Read these off the array that follows.
1) Which number is the first entry of the largest entry's row?
2) Which number is the 4th entry from the end, reading row by row?
3) Which number is the 5th entry in reading order?
4) Which number is the third entry on the diagonal from the top-right corner?
5) Which number is the bottom-left entry?
6) Which number is the fifth-last entry, reading row by row?
7) Which number is the 3rd largest entry?
8) Which number is the entry just left of -28?
-14,-26,31,-25,58,26,16
-12,-24,12,2,23,25,-7
-2,-20,19,-27,-16,-7,-7
1,16,-3,30,-9,-4,-25
1,-3,-1,0,-4,4,1
4,5,-23,-17,-21,3,5
-12,-27,-6,-28,-18,10,-23
-33,-25,2,-24,26,-32,-12
-37,-27,-31,-29,1,-26,3
0,29,-1,-5,-7,-54,-2
19,17,27,16,-10,15,-11
5,13,-7,15,14,17,12
1) -14
2) 15
3) 58
4) -16
5) 5
6) -7
7) 30
8) -6

Questions about the array below.
1) The 1st entry in reading order?
2) The entry in the top-right corner?
3) The bottom-left entry?
4) The entry directly below -20?
5) The third entry, reading row by row?
6) The fifth entry, reading row by row?
7) The 3rd entry from the end, reading row by row?
8) The fourth entry from the end, reading row by row?
 -1  -28   -5  -20    9  -30   -2
 25   14   -5   26    5   17   28
 33   -5  -28  -33   32   22   -9
1) -1
2) -2
3) 33
4) 26
5) -5
6) 9
7) 32
8) -33

W =
[[-1.1  0.2 -0.1 -0.1 -0.1  0.3  0.4  2.6  1.3  1.7  0.1 -0.3]
 [-1.6  0.0  1.2 -1.1  0.2  0.1  1.1  1.6 -2.8  1.9 -1.2  0.6]
 [-1.7 -2.3 -0.9  1.3 -0.6  0.3  1.0  0.1  0.1  1.2  1.1  0.2]
 [ 0.8 -0.3  1.0 -0.8 -0.2 -0.7 -0.2 -1.5  0.8  0.1 -0.6  0.6]
 [ 0.9 -0.3 -0.2  0.0  0.3  0.1 -0.9  1.0 -1.3 -1.3  0.2  1.3]
 [ 0.7 -1.0  0.2  1.4  0.4 -0.2 -0.9  0.3 -0.6 -1.1  0.2  0.0]]
Report the entry in the top-right corner.
A: -0.3
The largest entry in the first row: 2.6
The largest entry in the last column is 1.3
The entry just right of the smallest entry is 1.9
The bottom-left entry -> 0.7
Report the largest entry in the last row.
A: 1.4
The 5th-last entry, reading row by row: 0.3
Report the entry just left of the smallest entry.
A: 1.6
Report the second entry in reading order.
A: 0.2
Report the smallest entry in the first row.
A: -1.1
Report the bottom-right entry.
A: 0.0
The fourth-last entry, reading row by row -> -0.6
The minimum -> -2.8
Report the entry just right of the largest entry.
A: 1.3
Report the smallest entry in the first column.
A: -1.7
Report the second entry from the end, reading row by row.
A: 0.2
Report the fourth entry, reading row by row.
A: -0.1
The entry just right of 0.9 -> -0.3
Report the second entry on the main diagonal.
A: 0.0
The third largest entry: 1.7
Report the first entry in the row that holds the smallest entry.
A: -1.6
The entry directly below -1.7 is 0.8
The third entry on the main diagonal is -0.9
The entry just right of 1.9 -> -1.2
The entry directly below the smallest entry: 0.1
The entry directly below -2.3: -0.3
Report the entry just right of -0.8.
A: -0.2
Report the 3rd entry from the end, reading row by row.
A: -1.1

Questions about the grid below.
1) Which number is the second entry on the diagonal from the top-right corner?
2) Which number is the entry in the bottom-left corner?
3) Which number is the 3rd smallest entry?
4) Which number is the second largest entry?
5) Which number is the entry just right of the largest entry?
6) Which number is the 1st entry, reading row by row?
7) Which number is the second entry on the main diagonal?
8) Which number is the maximum?
[[ 45  -5  -4   8 -29   2  -1 -11   1  44 -10   1  69   3]
 [ -9  -3  31 -14   3   5   1 -12  -2  52  41   0 -15  -2]]
1) -15
2) -9
3) -14
4) 52
5) 3
6) 45
7) -3
8) 69

Questions about the table below.
1) Give the minimum.
2) Give the first entry on the main diagonal.
3) Give the entry directly above the largest entry.
4) Give the largest entry in the first row.
5) Give the smallest entry in the last row.
6) Give the second entry on the main diagonal.
7) Give the entry in the bottom-left corner.
8) Give the fourth-last entry, reading row by row.
[[  8  -7   5   3 -55   4   1 -15 -38   6   4  -5   9  22]
 [ -2  -9 -22 -24  -2   2   1 -13  19  -1   6 -10   7  -7]
 [  0  -2   6   6  -7   6   4   4  -3  -1  -4 -16  42   1]
 [ -1   6   5   2 -31  -1   4  -6  -9  14   3   0  15  18]
 [-22  -6  25  -3 -39   3   6 -11  -9   5  -4   4 -20  -1]
 [ -6 -19  14   5  40  -9  -1  39 -10  -2   2   5 -16  13]
 [  6  -8 -11  30  18  -4  -8 -46  16  -3   2 -18  11   5]
 [  3   7  17  -8  -3 -11   0 -32  -5  -3   8  21  -9  11]
 [  7   3  15  -2  15  -3 -12 -15  -6 -15 -13   8  -8  17]
 [-14   3   1  15  61 -12  -7  46  11 -11  -5  -5  10 -27]]
1) -55
2) 8
3) 15
4) 22
5) -27
6) -9
7) -14
8) -5
